(in the rows, 128 means zero)
Each named move below is a turn or a mirror, shown by a few rows before and after it. Which moves, in which order, take the first row of each later pair to the second? The first pair is answered.
V (before => after):
[119 134 123 169 162 154 133 117 145] => [108 119 148 128 146 105 124  99 177]
[108 133 133 136 131 113 119 111 130] => [112 136 125 147 134 125 114 113 117]
[150 113 110  99 134 100 129 107 164] => [152 121  92 147 155 151 130 125 127]
[104 127 151 158 192 151 145  89 151] => [100 121 164 138 189 126 140  78 169]
S (before => after):
[134 131 129  99  90 110 118 136 134] => [119 120 162 107  95 116 120 128 135]
[160 125  73 109 160 108 126 101 150] => [119 106 173 147 173 136 132  84 141]
[153 115 170 122  78 128 118 148  92] => [167 121 130 108  77 113 118 151  98]
T (before => after):
[115 134 162 168 107 151 139 128  98] => [135 123 140 170 121 159 137 119  91]
[150  97 130 101 101 117 120 130 119] => [153  92 129 108 131 118 121 112 135]
[127 104  70 133 107 157  90 178  98] => [124  98  69 144 171 161  93 129 143]
[115 186  92 114 105  92 136 159 124] => [153 165  58 119 122 109 139 155 108]

(2 to 3 moves a pair)
[116 121 148 138 153 110 120 117 162] => [153 118  99 127 117 114 119 157 112]
T, S, T
[ 82 130 192 156 117 148 150 145 116] => [117  95 185 106  78 107 143 134 110]
T, V
[114 127 191 138 100 117 130 124 103] => [147 100 175 116 104 100 127 107 105]
V, T, V
[152 159  87 142 172 140 122 127 146] => [134 183 101 156 141 147 121 156 123]
V, T, V
[162 108  93 123 145 124 107 116 109] => [111 137 149 101 122  83 106 120 151]
V, T, T
[151  85 108  97 110 136 121 136 100] => [ 98 118 161  94  87 111 126 143 133]
T, T, T
[135 130 115  92 138 107 128 110 164] => [109 160 128 117 153 129 133 118 169]
V, T, V
[151 127  77 115 162 133 120 122 130] => [116 150 124  91 109  93 118 146 148]
V, T, T
[ 94 180 105 131 112 122 130 187 145] => [143 158  73 120 100 125 126 187 119]
V, T
[ 99 134 143 171 123 154 140 121 115] => [115 145  88 125 127 110 137 110 158]
S, T, V
[105 115 164 110 123 104 119 119 144] => [143  96 144 124 120 131 117 126  93]
T, T, S
[ 97 157 158 116  69 101 134 173 113] => [155 105 125  69  87  77 132 129 131]
V, T, V
[121 139  85 155 176 168 120 132 138] => [107 138 134  83  95  87 119 148 158]
V, T
[150 109 124 115 114 136 123 143  98] => [107 133 157 115 110 112 122 132 133]
T, T, T
[121 103 198 118  89 128 140 119 129] => [136  92 184 107 109 128 139  96 144]
V, T, V
[127 123 148  95 114 130 121 114 155] => [136 141  96 123 134 163 121 127 142]
V, T, S
[ 57 165 142 165 170 140 135 113 146] => [120 137  94 159 109 162 132 156  55]
T, T
[154 138  94 137 123 151 130 158  91] => [124 117 154 157 131 161 130 141  89]
V, S, V
[ 98 131 168 127 140 118 126 113 153] => [ 97 133 170 128 111 112 131 136 136]
V, T, V
[ 97 148 162 152 119 158 137 151 107] => [127 116 169  95  96  97 131 118 132]
T, V
[119 105 161 109  76 104 113 132 127] => [137 102 115 166 143 175 115 123 105]
V, T
[107 121 172 159 107 162 126 141  85] => [104 160 102 118 160 115 125 112 181]
S, T, T
[115  61 182 119 150 113 123  84 130] => [ 79 106 198 152 118 139 128 135  93]
V, T, T
[125 126 109 141 121 139 120 138 119] => [127 110 131 129 108 122 121 133 119]
V, S, T
[ 99 102 187 133 144 133 131 106 149] => [106 106 174 146 108 149 131 146  96]
T, V
[135 125  96 109 145  88 114 107 157] => [ 84 134 169 129 124  96 115 121 146]
T, S
[168 103  99 152 126 170 126 147  68] => [ 90 159 175 142  83 132 126 169 113]
T, T, T
[153 100  86 108 130 112 108 111 119] => [122 121 101 123 162 114 108  88 157]
V, T
[ 95 148 176 144 127 148 116 138 131] => [165  98 136 114 106 136 109 135  95]
T, V, T
[146 109 133 118 103 114 126 131  99] => [123 117 128 155 162 146 128 106 127]
T, T, V
[159  68 131 152 157 200 110 137  74] => [124 102 119 139 215 168 114  91 175]
S, T
[133 100 195 124 107 123 128 111 110] => [140  99 170 153 143 163 131 112  97]
V, T
[123 113  82 144 162 156 115 158 165] => [131 109  98 104  96 109 115 179 153]
V, T, T
[138 138 101  96 142 115 133 120 178] => [150 105 140 127  99 152 126 152  83]
S, T, T
[ 73 160 152 120  71 108 124 136 143] => [121 143  91 161  98 175 123 147  81]
V, T
[129  84 128 139 148 123 145 106 155] => [102 114 155 139  94 121 138 149 126]
V, T, T
[126 109 152 103 146  99 119  83 159] => [145 104 143  94  81 105 123 125 101]
T, T
[143  87 209 119  84 145 132 131  86] => [175  55 185 111 117 144 130 101  91]
T, V
[120 140 130 131 152 146 129 118 150] => [137 151 104 115 113 127 127 146 132]
T, S, T
